A state moves one step at a time under one of 3 hidden systems, and each row is a state written as 32 numbers. Each run below is a few steps of one system.
path 1, q_355 (5 x 32):
[[-16  25   9   8   4  19  -1   2   0 -19   1 -19  -8 -23  12  48   9   2
   -7  28 -10  22 -15  -8  -6  -5  10 -24  24  11  22  21]
 [-11  20  10   6   1  26  -6   0  -2 -15   0 -19  -1 -34  12  46  13  -4
   -6  27 -12  23 -16  -9  -3  -9  21 -25  28  16  28   7]
 [ -4  16  11   1  -4  33 -12   0  -3 -12   4 -17   5 -42  10  40  15  -8
   -3  24 -12  25 -13 -13  -2 -12  31 -21  30  20  30  -7]
 [  2   8  13  -2 -10  34 -15  -1  -7 -10   7 -14  13 -45   9  32  15 -14
   -2  17  -7  29 -11 -13   0 -13  40 -14  30  23  29 -21]
 [  6   1  14  -4 -15  34 -17  -4  -5  -8   8  -8  14 -49   4  24  12 -16
   -2  14  -1  28  -2 -11   4 -15  44  -7  28  21  28 -31]]
path 2, q_698:
[[-17   8 -17  -1  25 -35  30  19  12  -1 -13  -8 -11  43   4  -1 -11  12
   10 -21  -6 -23 -12   3 -16  24 -40   2 -11 -16 -15  38]
 [-11   9 -17   1  22 -31  23  16   9   7 -10  -4 -15  48  -1 -13 -12  12
   -1 -18  -3 -26 -12   9 -13  18 -40   4 -18 -18 -27  35]
 [  0   8 -13  -2  20 -27  16   9   4  10  -6   0 -20  47  -4 -24 -11  12
  -10 -12   1 -22  -7  12 -13  10 -34   7 -23 -18 -40  32]
 [  7   5  -7   2  14 -19   9   3  -2  13  -2   3 -24  45  -6 -34 -11   9
  -20  -4   4 -16  -1  14  -8   2 -30  11 -28 -17 -50  26]
 [ 13   3  -1   3   8  -8   0  -6  -7  16   0   5 -26  36  -8 -36  -9  10
  -28   7   6 -11   5  15  -4  -4 -21  11 -29 -14 -53  19]]
path 3, q_260 (5 x 32):
[[  8   8  15  -4 -16  43 -22  -6  -7  -6  11 -10   9 -47   5  25  15 -16
  -11  24  -5  30  -6 -10   3 -20  45 -11  27  23  20 -29]
 [  4  -2  16  -5 -15  31 -14  -4  -6  -8   7  -7  17 -50   3  26  12 -17
    3  11  -3  26  -3 -15   5 -12  43  -6  27  19  29 -31]
 [ -2 -11  10  -2 -19  20 -15   1   1 -10   1   1  24 -50   2  22   8 -16
   14  -1   1  23   2 -14   9  -4  39  -2  28  17  37 -33]
 [ -8 -18   4  -1 -21   8  -9   5   7 -10  -5   8  29 -45   1  16   5 -15
   24 -11   7  18   6 -13  13   0  33   2  26  13  41 -36]
 [-11 -26  -1  -1 -22  -4  -7   9  10  -9  -9   9  32 -35   2   8   0 -16
   31 -21   8  10   7 -11  14   5  24   8  24   6  42 -34]]

Name the system that made each run.
path 4, 4 rows:
[[-19  24   6   8   7  13   4   4   3 -20  -3 -19  -9 -19  14  47   6   4
   -4  21 -11  17 -16  -8  -9   1   2 -25  21   5  24  24]
 [-15  21   9   7   0  20  -3   1   2 -18  -2 -20  -4 -30  13  47  10   1
   -4  25 -11  22 -17 -10  -7  -4  14 -24  26  13  27  14]
 [ -9  18  10   4  -2  28  -6   3   1 -16   2 -18   5 -38  11  44  14  -4
   -4  23 -13  26 -14 -10  -3  -7  26 -22  28  18  30  -1]
 [ -2  11  11  -3  -5  31 -10   1   0 -11   4 -15  10 -42   9  38  13 -12
    0  18  -8  26 -13 -13  -2 -10  35 -18  31  20  31 -15]]
	q_355
path 5:
[[-13  30  -5   2  26  -8  25   9   0  -5   3 -23 -23  32   8  20  -9  16
   -8  10 -12 -14 -12  -1 -17   9 -37 -13 -10  -5 -12  49]
 [-15  30   0   5  21  -1  20   7  -1 -14   4 -24 -23  19  11  31  -4  14
  -11  16 -13  -7 -14  -2 -15   4 -27 -16  -5   0  -3  45]
 [-16  32   4   7  16   8   9   2  -3 -16   6 -23 -21   3   8  40  -1  10
  -12  24 -11   2 -13  -3 -13  -1 -16 -21   4   1   7  38]
 [-14  32   7   9  11  17   1  -3  -3 -16   5 -20 -17 -12  10  45   3   5
  -16  31 -11  13 -13  -4  -8  -5  -1 -25  14   7  11  33]]
	q_355
path 6 (4 x 32):
[[-21  27   0   8  11   5  11   6   3 -21  -3 -22 -13  -6  13  44  -1   7
   -1  17 -11   7 -16  -8 -12   5 -12 -19  15   4  18  32]
 [-21  24   6   7   8  13   4   4   2 -19  -1 -18  -9 -18  13  50   4   4
   -5  22 -10  16 -16  -8  -9   1   2 -23  21   7  23  23]
 [-14  21   9   6   3  19  -3   2   1 -19  -2 -18  -4 -29  11  49  11   1
   -4  24 -12  22 -15  -9  -4  -3  15 -24  27  13  27  11]
 [-10  17   9   2  -1  26  -7   3   0 -14   1 -17   5 -39  11  45  13  -5
   -1  22 -12  24 -15 -12  -4  -8  27 -21  30  17  31  -3]]
	q_355
path 7:
[[  5  30  14   7   1  39 -14  -7  -9  -8  11 -19 -14 -26   8  38  15  -1
  -29  45 -13  26 -12  -3  -2 -21  20 -23  13  15   3  12]
 [  5  25  17   6  -4  46 -19  -6 -10  -7  11 -20  -7 -35   7  32  16  -3
  -27  46 -14  27 -14  -5  -3 -26  29 -22  18  20   7   2]
 [  9  21  18   2  -9  50 -24  -2 -11  -4  10 -20  -3 -40   7  25  16  -8
  -25  46 -11  31 -12  -5   0 -29  36 -18  21  23   6 -11]
 [ 13  13  19   0 -13  49 -26  -9 -12  -2  12 -14   1 -43   3  17  17 -11
  -24  38  -7  31  -6  -5   2 -28  42 -14  20  22   5 -21]]
	q_355
path 8, 4 rows:
[[-11  13   5   1   0  19  -2   5   1 -14   0 -15   9 -34  11  44  11  -6
    6  13 -11  21 -14 -15  -4  -1  23 -19  31  17  38  -4]
 [-13   7   2  -3   0  10   2   7   5 -16  -3  -8  18 -36   7  41   6 -12
   17  -3  -5  18 -13 -14  -3   8  25 -13  32  12  43 -14]
 [-17  -1  -3  -6  -3  -2   4  10   8 -17  -6  -4  20 -28   9  33   3 -12
   27 -18   0  12 -10 -17  -3  14  20  -6  33   7  44 -14]
 [-20 -11  -6  -5  -4 -13   8  14  12 -18 -16   1  20 -18   7  23  -2 -13
   38 -28   5   7  -8 -16  -4  23  10   2  32   3  44 -16]]
	q_260
path 9:
[[-12 -11 -18  -6  16 -50  30  13  14   3 -14  13   2  41  -4 -18 -17   3
   24 -47  12 -28   0   2  -9  34 -32  18 -15 -21 -11  15]
 [-16  -5 -20  -5  19 -44  29  16  14   2 -15   6   0  42  -2 -11 -14   5
   23 -43   4 -27  -7   1 -13  33 -34  13 -11 -19 -10  20]
 [-18   3 -18  -2  23 -41  33  20  14  -1 -17  -1  -3  39   2  -2 -13   9
   23 -33  -1 -25 -10   2 -14  31 -35   6  -7 -16  -6  28]
 [-23   7 -16  -1  22 -33  34  20  12  -6 -17  -8  -6  36   5   7 -13  12
   18 -28  -5 -21 -13  -1 -14  29 -36   0  -2 -13  -2  34]]
	q_355
